128 stands for zero in the data rows.
What is the hidden score of each row? Scores go from 0 to 30, and 15 is about the middle. The score is a weighted sum of the row's numbers plus the product of two more (or one squared), each taken from its middle value.
Array([152., 107., 131., 120., 191., 158., 157., 118., 143., 170.,  95., 143., 114., 116.,  67., 143., 137.,  87., 122.,  95., 140.,  95., 172., 122.]) -> 18
Array([167., 117.,  85., 158., 201., 142., 116., 156., 141.,  94., 100., 125., 139.,  92.,  81., 157., 139.,  94., 133., 140., 142.,  55., 133., 145.]) -> 12
Array([100., 133., 136., 109., 159., 151., 176., 150., 137., 152.,  97., 116., 102., 104.,  62., 144., 132.,  84., 118., 104., 137.,  88., 158., 115.]) -> 23
Array([139., 140., 130., 140., 170., 151., 167., 146., 135., 151.,  95., 123., 105., 120.,  60., 147., 136.,  87., 104., 106., 141.,  89., 184., 114.]) -> 20
Array([116., 142., 156., 107., 181., 153., 161., 136., 126., 174., 117., 106.,  96., 131., 131., 128., 109.,  96., 116., 124., 157., 128., 161., 169.]) -> 16
Array([147., 149.,  74., 160., 187., 161., 147., 124., 125.,  60.,  94., 165., 182., 120.,  78., 145., 111.,  89., 126., 128., 127.,  90., 167., 158.]) -> 11
Array([157., 161., 166., 140., 176., 141., 210., 112., 151., 165.,  99., 128., 111., 143., 130., 103., 122.,  90.,  92., 103., 144., 127., 189., 140.]) -> 13
Array([ 66., 149., 128., 118., 145., 149., 176., 115., 176., 100., 106., 185., 213., 129.,  83.,  77., 133.,  88., 101.,  57., 145., 134., 157., 129.]) -> 13
Array([ 62., 157., 149., 111., 116., 140., 127., 144.,  90., 155.,  90., 151., 108., 107.,  78., 150., 134., 107., 108., 117., 136., 130., 103., 105.]) -> 28
Array([ 95., 144., 103., 150., 104., 130., 175., 147., 190.,  94., 105., 135., 183., 114., 103.,  97., 124., 149., 138., 121., 127.,  88., 163., 109.]) -> 13
Array([ 89., 147., 122., 175., 195., 128., 191., 127., 233.,  88., 102., 140., 200., 130.,  81.,  70., 138.,  91.,  82.,  82., 131.,  73., 134.,  86.]) -> 11
Array([ 98., 149., 151., 140., 107., 128., 202.,  60., 171., 162., 112., 122., 128., 150., 140.,  88., 105., 113., 108.,  80., 145., 138., 153., 112.]) -> 13
Array([107., 168., 181., 139.,  83., 148.,  96.,  81., 105., 140., 102., 184., 153., 119.,  96., 123., 149., 182., 184.,  56., 124., 137.,  99., 146.]) -> 14
Array([ 62., 143., 159., 105.,  89., 129., 196., 109., 161., 170., 130., 119., 105., 137., 147.,  93., 110., 122., 116., 106., 140., 147.,  99., 101.]) -> 18
Array([106., 117., 166., 117., 181., 145., 147., 135., 142., 154., 111., 130., 141., 141., 108., 115., 131.,  86., 103., 120., 125., 121.,  92., 112.]) -> 19
Array([151., 140., 123., 160., 136., 137., 191., 142., 150., 134., 129., 177., 105., 124.,  96., 108., 149., 118., 126., 104., 131., 154., 206., 121.]) -> 11
Array([ 42., 134., 150., 104., 153., 127., 148., 153., 163., 159., 128., 102., 116., 135., 110., 116., 123.,  97.,  81., 126., 143.,  98.,  60., 100.]) -> 21
Array([ 45., 153., 169., 133., 116., 126., 170.,  63., 150., 174., 122., 124., 105., 143., 129., 109., 102., 102.,  94., 101., 121., 139.,  86.,  98.]) -> 22
Array([ 87., 150., 188., 122.,  63., 142., 102.,  88., 112., 151., 111., 171., 138., 118., 105., 121., 140., 182., 178.,  90., 138., 142.,  92., 149.]) -> 13
Array([ 77., 147., 147., 125., 139., 143.,  98., 145., 188., 165.,  97.,  55., 127.,  90.,  58., 149., 154., 134., 132., 119., 132.,  23., 145.,  85.]) -> 20
Array([ 60., 146., 152.,  98., 156., 143., 202., 184., 176., 125., 109., 176., 164.,  93.,  86.,  77., 149.,  83., 121.,  99., 156., 108.,  83., 126.]) -> 18
Array([160., 138., 145., 113., 174., 142., 205., 133., 154., 154., 101., 124., 140., 144., 131., 100., 124.,  88., 129.,  86., 126., 124., 190., 147.]) -> 17
Array([147., 124., 149., 103., 162., 134., 211., 190., 162., 138., 106., 116., 149., 147., 122.,  88., 130.,  88., 117., 121., 138., 115., 168., 144.]) -> 17
Array([111., 129., 152., 115., 155., 137., 219., 120., 153., 152., 104., 116., 137., 135., 130.,  98., 113.,  88., 118., 104., 137., 124., 169., 139.]) -> 18
Array([ 42., 122., 167., 136., 143., 131., 132.,  77., 164., 174., 124.,  93., 118., 130., 108., 118., 119.,  92.,  95.,  94., 146., 114., 102., 103.]) -> 18
Array([146., 137., 148., 134., 154., 131., 185., 128., 165., 136., 119., 145., 133., 121.,  89.,  96., 144.,  91.,  85.,  84., 151., 130., 201., 100.]) -> 10
Array([ 78., 116., 161., 113., 107., 129., 196., 119., 177., 148., 134., 158., 150., 170., 135.,  72., 133., 149., 134.,  89., 113., 151.,  78., 120.]) -> 20
Array([143., 115., 168., 133., 122., 133., 195., 137., 172., 143., 120., 161., 156., 138.,  97.,  72., 143., 107., 107.,  94., 139., 154., 198., 119.]) -> 12
Array([112., 117., 115., 132., 142., 142., 181., 143., 129., 131., 132., 162., 100., 106., 100., 126., 141., 111., 121., 144., 144., 135., 126., 130.]) -> 13
Array([ 92., 140., 167., 133., 138., 132., 171., 126., 143., 149., 116., 132., 128., 154., 119., 102., 126., 102., 103., 106., 122., 146., 103., 111.]) -> 18
Array([ 88., 140., 157.,  68., 104., 149., 194., 174., 165., 148., 129., 150., 134., 170., 125.,  82., 126., 124., 105., 117., 116., 155., 111., 123.]) -> 24
Array([108.,  99., 174., 144., 151., 132., 190., 127., 168., 147., 125., 159., 172., 146., 101.,  76., 146., 102., 112., 106., 116., 149., 153., 129.]) -> 15
Array([106., 138., 119., 142., 128., 134., 199., 153., 165., 118., 126., 156., 159., 129., 106.,  85., 123.,  96., 110., 103., 130., 138., 169., 113.]) -> 16
Array([145., 111.,  64., 108., 132., 139., 107., 149.,  87.,  74., 126., 151., 151., 139., 130., 163.,  98., 137., 162., 132., 128., 116.,  97., 144.]) -> 14
Array([188.,  95., 131., 144., 211., 145.,  78., 138., 172., 161., 111.,  23., 143., 161., 102., 158., 123.,  96., 132., 120., 123.,  34., 160., 122.]) -> 16
Array([180., 142., 154.,  89., 184., 151., 195., 149., 171., 147., 112., 121., 143., 174., 140.,  87., 108., 101., 137.,  65., 144., 117., 186., 147.]) -> 15
Array([169., 151., 186., 156.,  87., 118.,  80.,  95.,  51., 172., 112., 127., 112.,  75., 129., 146., 153., 112.,  75., 169., 138., 176., 142.,  92.]) -> 11
Array([185., 142., 163., 174., 132., 109.,  80., 128.,  43., 138., 112., 136., 116.,  59., 124., 151., 167.,  93.,  94., 195., 121., 166., 150., 110.]) -> 12
Array([134., 147., 158., 148., 135., 112., 157.,  77., 101., 154., 116., 166., 110.,  65., 132., 113., 177.,  78.,  56., 177., 131., 184., 185., 120.]) -> 9
Array([129., 130., 119., 124., 141., 115., 143., 149.,  92., 122., 121., 175., 132.,  77., 140., 122., 175.,  75.,  63., 194., 120., 185., 152., 112.]) -> 15
Array([ 66., 166.,  80., 175.,  61., 110., 144.,  78.,  91.,  78., 128., 187., 137.,  79., 141., 125., 147., 123.,  77., 187., 145., 196., 109.,  82.]) -> 5
Array([ 56.,  93.,  57.,  93., 135., 107., 143., 152.,  86.,  54., 132., 180., 187.,  83., 153., 124., 139.,  64.,  77., 199., 135., 182., 103., 108.]) -> 15
Array([ 77., 143., 114.,  97., 141., 117., 161., 128.,  93., 116., 138., 171., 111.,  71., 155., 123., 153.,  72.,  49., 190., 148., 182., 103., 118.]) -> 13
Array([ 74., 171., 150., 116.,  84., 119.,  70., 162., 158., 177., 130.,  25.,  90.,  96., 137., 150., 145., 150., 117., 175., 122.,  68.,  73.,  81.]) -> 20
Array([107., 137., 113., 147.,  78., 127., 157., 142., 101., 118., 119., 166., 132.,  78., 138., 124., 157., 156., 137., 183., 131., 174., 179., 126.]) -> 11
Array([103., 129., 140., 153.,  97., 101.,  96., 139., 140., 171., 121.,  74.,  83.,  99., 147., 138., 156., 156., 115., 186., 140., 101.,  60.,  84.]) -> 15
Array([ 70., 130., 136., 121., 100., 106., 143.,  78., 132., 163., 131., 112.,  76.,  81., 149., 127., 155.,  93.,  77., 169., 130., 149.,  91., 109.]) -> 17
Array([ 90., 156., 150., 125., 106., 119.,  69., 143., 139., 176., 125.,  44.,  88.,  93., 142., 153., 149., 155., 118., 169., 153.,  76.,  52.,  86.]) -> 16
Array([ 94., 142., 153., 122.,  71., 104.,  84., 118., 148., 178., 120.,  52.,  94.,  87., 141., 147., 143., 156., 122., 158., 124.,  76.,  45.,  63.]) -> 20
Array([151., 152., 128., 105.,  74., 123.,  99., 146.,  76., 131., 120., 154.,  83.,  61., 117., 153., 171., 162., 124., 158., 148., 145., 114., 100.]) -> 16
Array([109., 138., 159., 131.,  97., 126., 141., 116., 139., 172., 111.,  86., 119.,  95., 144., 121., 147., 148., 113., 169., 112., 119., 117.,  80.]) -> 19
Array([168., 136., 168., 118., 161., 111.,  81., 130.,  89., 145.,  99.,  73., 129.,  82., 139., 152., 168.,  75.,  78., 175., 117., 104.,  98., 118.]) -> 19
Array([ 47., 160., 144., 159.,  58., 108., 114.,  95.,  70., 122., 107., 172., 120.,  39., 117., 145., 159., 147., 131., 168., 141., 154.,  71., 108.]) -> 17
Array([185., 145., 117., 127.,  78., 121., 183., 134., 116., 126.,  80., 134., 145.,  89., 136., 116., 153., 147., 128., 145., 146., 140., 238., 102.]) -> 10
Array([138., 147., 119., 155.,  89., 125., 182.,  85., 109.,  99.,  95., 183., 158.,  63., 117., 117., 163., 151., 134., 154., 117., 149., 167., 108.]) -> 10
Array([ 95., 164., 106., 115., 131., 127.,  92.,  97.,  61., 103., 113., 174., 158.,  83., 143., 147., 125.,  99.,  90., 136., 163., 170., 115., 117.]) -> 10
Array([118., 169., 114., 119.,  73., 128., 164., 162.,  99., 119., 107., 161., 119.,  75., 117., 130., 163., 158., 116., 166., 138., 150., 162.,  99.]) -> 13
Array([141., 147., 113., 112.,  83., 125., 171., 122., 100., 119.,  91., 152., 146.,  57., 128., 119., 152., 145., 134., 136., 152., 144., 170., 112.]) -> 13
Array([102., 108., 132., 104., 160., 117.,  86., 118.,  58., 121., 111., 149., 173.,  74., 150., 145., 147.,  72., 110., 161., 135., 158.,  96., 125.]) -> 17
Array([106., 161., 147., 155., 143., 117.,  84., 106.,  53., 154., 115., 137., 107.,  92., 156., 154., 138.,  91.,  91., 179., 130., 168., 119., 121.]) -> 20
Array([ 55., 150., 136., 124.,  91., 118.,  99., 119.,  55., 113., 111., 173., 133.,  45., 117., 156., 158., 113., 136., 168., 114., 148.,  74., 117.]) -> 21
Array([129., 149., 137., 115., 134., 112., 140., 166.,  83., 128., 104., 128., 125.,  94., 145., 133., 157.,  99.,  89., 181., 127., 144., 115., 115.]) -> 17
Array([115., 115., 139.,  84., 121., 121., 163., 122., 106., 151., 116., 132., 106., 100., 166., 122., 151., 105., 107., 161., 119., 171., 143., 120.]) -> 22
Array([113., 121., 126., 121., 162., 119., 180., 166., 113., 137., 128., 164., 122.,  55., 134., 112., 186.,  77.,  75., 200., 135., 166., 165., 119.]) -> 15
Array([ 88., 148., 132., 119., 127., 112., 168., 139., 128., 155., 128., 141.,  79.,  59., 139., 114., 179.,  80.,  67., 196., 165., 166., 163., 116.]) -> 11
Array([ 52., 108., 190., 150., 128.,  88.,  95.,  76., 106., 157., 148., 131., 145., 116., 152.,  96., 147.,  72.,  40., 146., 135., 182.,  16.,  82.]) -> 14
Array([104., 115., 130., 132., 141., 105., 157., 132., 102., 137., 128., 152., 120.,  81., 151., 116., 177.,  73.,  75., 203., 113., 186., 155., 140.]) -> 16
Array([ 82., 129., 139., 164., 130., 115., 119., 115.,  76., 127., 127., 154., 140.,  79., 138., 127., 161.,  86.,  83., 199., 127., 188.,  95.,  85.]) -> 13
Array([ 85., 147.,  76., 140.,  70., 107., 138., 148.,  82.,  64., 121., 191., 159.,  65., 127., 128., 160., 126.,  97., 209., 119., 175., 108.,  72.]) -> 12
Array([ 70., 147., 148., 114.,  49.,  97., 121., 115.,  77., 141., 128., 156., 104.,  60., 141., 127., 170., 137.,  88., 193., 148., 191.,  93.,  62.]) -> 12
Array([ 78., 166., 127., 118.,  62., 121.,  79., 139.,  41., 108., 118., 185., 135.,  57., 120., 148., 178., 147., 120., 187., 146., 183.,  97., 111.]) -> 11
Array([146., 120.,  81., 155., 129., 107.,  90.,  90.,  60.,  51., 121., 213., 190.,  65., 114., 143., 169.,  94.,  87., 173., 109., 178., 136.,  86.]) -> 9
Array([140., 138., 174., 117.,  69., 126.,  88.,  75.,  51., 174., 116., 132., 118.,  76., 129., 148., 140., 117.,  84., 159., 136., 173., 131.,  98.]) -> 14
Array([126., 127., 141., 112., 149., 142., 155., 135., 170., 140., 126., 115., 153., 186., 130., 103., 110., 107., 119.,  74., 134., 111., 153., 139.]) -> 15
Array([185., 132., 109., 150., 216., 147.,  78., 188., 198., 108., 120.,  56., 151., 155.,  99., 139., 127., 107., 137., 109., 126.,  23., 167., 151.]) -> 13
Array([161., 120.,  88., 135., 207., 144., 108., 111., 202.,  90., 111.,  71., 170., 136.,  91., 140., 117.,  97., 129.,  94., 130.,  17., 174., 155.]) -> 12
Array([147., 177., 123., 132., 173., 152., 188., 162., 144., 159.,  92., 139.,  75., 106.,  64., 142., 133.,  96.,  88., 111., 130.,  87., 183., 102.]) -> 22
Array([197., 143.,  60., 126., 195., 142., 128., 115., 150.,  80.,  99., 136., 144., 116.,  91., 152., 116.,  99., 113.,  96., 152.,  68., 204., 142.]) -> 7
Array([ 31., 147., 136.,  58., 160., 166., 164., 158., 131., 169.,  95., 118.,  93., 117.,  70., 156., 112.,  90., 110., 101., 150.,  67.,  45., 121.]) -> 28
Array([135., 143., 119.,  93., 166., 175., 164., 107., 140., 149., 103., 141., 118., 114.,  76., 142., 112.,  92.,  89.,  92., 151., 114., 233., 122.]) -> 14
Array([112., 145., 147., 145., 156., 137., 145., 157., 153., 135., 123., 117., 117., 109.,  84., 124., 144.,  90., 100., 122., 127.,  95., 119., 112.]) -> 16
Array([122., 113., 181., 122., 123., 128., 192., 118., 169., 156., 133., 143., 143., 156., 146.,  73., 128., 136., 129., 106., 126., 155., 111., 130.]) -> 15
Array([116., 158., 187., 146., 118., 128., 195., 115., 170., 160., 134., 144., 125., 171., 149.,  74., 123., 149., 102., 104., 109., 159., 135.,  98.]) -> 13
Array([ 60., 118., 156., 133.,  73., 118., 149.,  62., 137., 144., 143., 168., 163., 145., 149.,  89., 115., 164., 150.,  82., 121., 178.,  85., 110.]) -> 14
Array([126., 108., 134., 105., 100., 111.,  78., 116., 118., 168., 160.,  80.,  84., 128., 148., 149., 126., 134., 105., 149., 129., 133.,  87., 112.]) -> 17
Array([130., 101., 130., 125., 142., 107.,  99., 100., 108., 146., 171., 133.,  77., 101., 143., 147., 152., 106.,  90., 175., 120., 153., 109., 140.]) -> 13
Array([150., 104.,  56., 151.,  67.,  95., 108., 105.,  76.,  71., 156., 188., 111., 105., 152., 151., 115., 193., 181., 143., 136., 173., 126., 152.]) -> 6
Array([135.,  96., 129., 114., 160., 109.,  80., 119., 134., 146., 172.,  88.,  67.,  98., 143., 153., 154., 108., 102., 186., 108., 121., 111., 137.]) -> 19
Array([199.,  64.,  97., 162., 126., 100., 110.,  97., 120.,  66., 177., 181., 173., 174., 175., 100., 119., 121., 112., 162.,  94., 200., 122., 133.]) -> 10
Array([189., 102.,  50., 184., 105.,  86., 154., 100., 145.,  96., 202., 121.,  59., 142., 220., 124., 128., 154., 125., 208., 107., 185., 173., 132.]) -> 5
Array([122.,  88.,  98., 166.,  97.,  82., 148.,  78., 108., 116., 201., 178.,  48.,  92., 193., 125., 152., 129., 117., 219.,  71., 218., 117., 143.]) -> 13
Array([ 78., 108., 107., 151.,  67.,  97.,  74.,  53.,  71.,  94., 185., 205., 103., 112., 169., 139., 129., 164., 123., 165., 126., 226.,  65., 129.]) -> 5
Array([128.,  85., 139., 160.,  97., 102.,  53., 114., 153., 167., 154.,  18.,  88., 141., 150., 160., 134., 163., 140., 182., 102.,  82.,  73.,  97.]) -> 17
Array([139.,  89., 146., 174., 125., 109.,  69., 114., 106., 157., 151.,  83.,  94., 131., 142., 153., 131., 125., 115., 185., 124., 130.,  78., 112.]) -> 12
Array([174., 132., 185., 135., 136., 106.,  89., 121., 103., 151., 157., 112., 117., 138., 170., 115., 127.,  94.,  77., 165., 120., 162.,  91., 125.]) -> 10
Array([214., 119., 178., 176., 158.,  97., 104.,  68., 146., 155., 157.,  95., 123., 148., 184., 105., 130.,  96., 105., 139.,  82., 144., 138., 127.]) -> 11
Array([113., 102., 119., 118.,  88., 102., 173., 132., 120., 129., 174., 167.,  81.,  76., 139., 103., 164.,  94.,  72., 187., 134., 206., 172.,  95.]) -> 13
Array([146., 110., 163., 144.,  95., 100., 163.,  85., 145., 146., 187., 167., 106., 130., 172.,  68., 145., 113.,  58., 148., 124., 226., 151., 114.]) -> 11
Array([179., 130., 184., 129., 153., 112.,  81., 174.,  91., 130., 153., 113., 132., 156., 145., 108., 138.,  87.,  67., 153., 114., 177., 127., 107.]) -> 12
Array([128., 146., 149., 113., 114., 129., 201., 119., 150., 140., 123., 137., 142., 149., 148.,  83., 122., 135., 116.,  92., 131., 154., 161., 125.]) -> 14
Array([146., 163., 174., 187.,  86., 121., 129., 102., 120., 117., 116., 129., 165., 149., 143., 102., 119., 180., 157.,  92., 106., 142., 143., 135.]) -> 12
Array([144., 144., 122.,  97., 101., 130., 187., 183., 142., 129., 128., 130., 122., 140., 155.,  97., 134., 152., 133., 131., 146., 154., 177., 130.]) -> 14
Array([ 90., 117., 165., 157.,  97., 125.,  86., 117.,  74., 137., 128., 174., 131.,  91., 114., 142., 164., 168., 177., 137., 127., 162.,  75., 160.]) -> 14
Array([140., 154., 162., 122., 171., 149., 176., 124., 138., 147., 105., 137., 143., 155., 115., 104., 130.,  99., 105.,  92., 115., 138., 163., 127.]) -> 16
Array([ 71., 165., 163., 113., 142., 148., 200., 165., 174., 145., 102., 164., 147., 121.,  97.,  81., 143.,  87., 101., 110., 146., 120., 114., 111.]) -> 17
Array([110., 142., 150., 151., 165., 139., 219.,  92., 155., 156., 110., 118., 112., 144., 132., 106., 120.,  93., 112., 104., 138., 133., 175., 139.]) -> 15
Array([109., 151., 104., 124., 160., 142.,  95., 127., 166.,  69., 115., 138., 195., 113.,  62., 125., 127.,  90.,  96.,  95., 138.,  65., 120.,  99.]) -> 11
Array([114., 133., 152., 100., 171., 156., 201., 183., 164., 160., 109., 131., 142., 132., 127.,  96., 126.,  89., 111., 121., 140., 117., 120., 125.]) -> 20
Array([117., 104., 140., 107.,  92., 121., 202., 144., 164., 140., 135., 130., 139., 143., 160.,  83., 130., 141., 139., 122., 125., 155., 141., 120.]) -> 18
Array([131., 110., 156., 125., 143., 117.,  62., 100., 145., 172., 156.,  49.,  81., 110., 139., 157., 135., 138., 122., 159.,  98.,  82.,  61., 101.]) -> 22
Array([183., 118., 165., 161., 114.,  97.,  85., 127.,  75., 144., 151., 109.,  91., 137., 147., 138., 133., 104.,  76., 170., 123., 172., 112., 112.]) -> 10
Array([160., 124., 140., 155., 130.,  98.,  83., 117., 107., 130., 153.,  89.,  94.,  99., 165., 141., 136.,  87.,  92., 206., 116., 142., 130., 114.]) -> 9
Array([ 98., 140., 165., 137.,  73., 120.,  97., 125.,  84., 131., 123., 169., 133., 118., 115., 132., 154., 181., 165., 117., 127., 154.,  88., 136.]) -> 14
Array([ 84., 144., 160.,  67., 117., 154., 208., 127., 175., 140., 117., 132., 179., 132., 135.,  75., 113., 116., 120.,  72., 140., 130., 123., 121.]) -> 22
Array([ 97., 134., 148.,  92., 129., 149., 186., 162., 152., 146., 125., 137., 144., 156., 129.,  92., 126., 118., 115., 113., 142., 145., 115., 124.]) -> 18
Array([171., 138., 136., 125., 135., 141., 193., 132., 157., 135., 117., 147., 145., 176., 139.,  91., 133., 126., 119., 105., 113., 149., 182., 118.]) -> 15
Array([ 48., 107., 146., 110., 132., 131., 161., 128., 150., 152., 111., 120., 151., 151., 112., 107., 124.,  91., 115., 108., 146., 131.,  96., 109.]) -> 20
Array([130., 133., 147., 120., 119., 136.,  92., 151., 114., 141., 107., 146., 139., 115.,  89., 137., 142., 130., 158., 105., 127., 118., 164., 129.]) -> 18
Array([145., 128., 160., 123., 105., 124., 102., 152., 120., 143., 117., 146., 136.,  93., 100., 128., 153., 158., 175.,  90., 125., 115., 140., 148.]) -> 17
Array([ 73., 174., 152., 128., 169., 142., 108., 169., 136., 149., 117., 123., 114., 139.,  97., 135., 129.,  99.,  86., 113., 116.,  98.,  66.,  95.]) -> 24
Array([ 88., 101., 136., 114., 166., 134., 163., 160., 157., 147., 121., 122., 143., 130., 100., 111., 135.,  87., 102., 108., 160., 116., 136., 116.]) -> 16
Array([194.,  97., 144., 131., 183., 131., 190., 141., 179., 162., 110.,  84., 120., 153., 141., 111., 124.,  96., 132., 118., 112.,  91., 173., 157.]) -> 18
Array([182., 114., 143., 135., 202., 144., 104., 122., 129., 156., 100., 116., 133., 127.,  95., 156., 125., 100., 149., 102., 113.,  79., 166., 149.]) -> 19
Array([164., 150., 130., 163., 177., 157., 182., 108., 151., 148.,  94., 138., 117., 110.,  63., 139., 142.,  86., 104., 102., 127.,  93., 211., 102.]) -> 14
Array([155., 168.,  94., 113., 159., 149., 175., 136., 133., 119.,  95., 143., 103.,  93.,  65., 146., 122.,  89., 117.,  99., 149.,  89., 222., 120.]) -> 15
Array([168., 135., 140., 129., 174., 148., 122., 136., 115., 160.,  99., 119.,  97., 146.,  90., 159., 117.,  98., 121., 106., 123.,  97., 155., 137.]) -> 21
Array([120., 145., 163., 100., 145., 153., 127., 125., 111., 173.,  98., 121.,  95., 144.,  94., 153., 105.,  98., 114.,  95., 122., 103.,  83., 133.]) -> 24
Array([134., 132., 123., 129., 154., 139., 187., 167., 148., 145.,  96., 121.,  99., 109.,  68., 141., 142.,  91., 111., 129., 125.,  87., 184., 101.]) -> 22
Array([103., 155., 157.,  93., 185., 169., 134., 153., 108., 150.,  94., 135., 140., 159.,  74., 147., 113.,  93., 132.,  55., 136.,  96., 100., 133.]) -> 24
Array([146., 145., 166.,  96., 169., 146., 125., 119., 122., 172., 115., 115.,  88., 158., 112., 141., 101., 108., 106.,  78., 149., 109., 118., 145.]) -> 16
Array([162., 140., 108., 157., 205., 135.,  95., 139., 140., 122., 104.,  94., 115., 110.,  82., 161., 129., 102., 131., 122., 142.,  47., 146., 166.]) -> 14
Array([170., 103., 122., 141., 180., 148.,  96., 107., 165., 100., 116., 144., 208., 156.,  91., 117., 112., 108., 140.,  60., 125.,  88., 180., 164.]) -> 11
Array([176., 139., 165., 173., 188., 125., 140., 115., 166., 133., 116., 112., 149., 172., 129., 102., 113., 106., 133.,  74., 118., 104., 146., 139.]) -> 13
Array([184., 128.,  94., 163., 199., 129.,  87., 136., 188., 103., 109.,  76., 152., 141.,  94., 145., 122., 107., 143.,  97., 118.,  31., 177., 149.]) -> 12
Array([147., 123., 168., 139., 219., 141., 102., 165., 158., 142., 130.,  90., 143., 170., 113., 122., 120., 108., 134.,  79., 133.,  79., 117., 152.]) -> 15
Array([148., 119., 137., 172., 132., 122.,  96., 120., 125., 129., 124., 101., 132., 177., 113., 135.,  97., 133., 126., 104., 151., 120., 127., 116.]) -> 13
Array([138.,  89., 117., 150., 158., 115., 103., 134., 108., 121., 131., 113., 123., 142., 121., 151., 103., 118., 152., 126., 136., 101.,  83., 138.]) -> 18
Array([144.,  95.,  98., 110., 144., 142., 111., 149., 182., 122., 136.,  75., 135., 166., 117., 138., 108., 145., 140., 125., 114.,  69., 120., 117.]) -> 21
Array([121., 118.,  92., 162., 156., 129., 124., 143., 119.,  72., 136., 159., 179., 150., 106., 125.,  97., 107., 138.,  98., 130., 127., 115., 110.]) -> 15
Array([148., 138., 159., 108., 180., 149., 133., 150., 142., 129., 124., 128., 146., 165., 125., 111., 112., 101., 126.,  68., 126., 113., 103., 136.]) -> 17
Array([161., 133., 158.,  97., 180., 152., 142., 143., 199., 163., 116.,  72., 157., 175., 131., 100., 107., 103., 135.,  69., 160.,  78., 173., 148.]) -> 14
Array([142., 115., 167.,  95., 166., 157., 116., 173., 135., 156., 109., 130., 162., 201., 100., 118., 111., 114., 134.,  69., 152., 115., 130., 144.]) -> 16
Array([173., 120., 180., 105., 167., 152., 105., 157., 128., 160., 117., 123., 159., 196., 113., 118., 109., 114., 139.,  66., 141., 124., 157., 169.]) -> 15
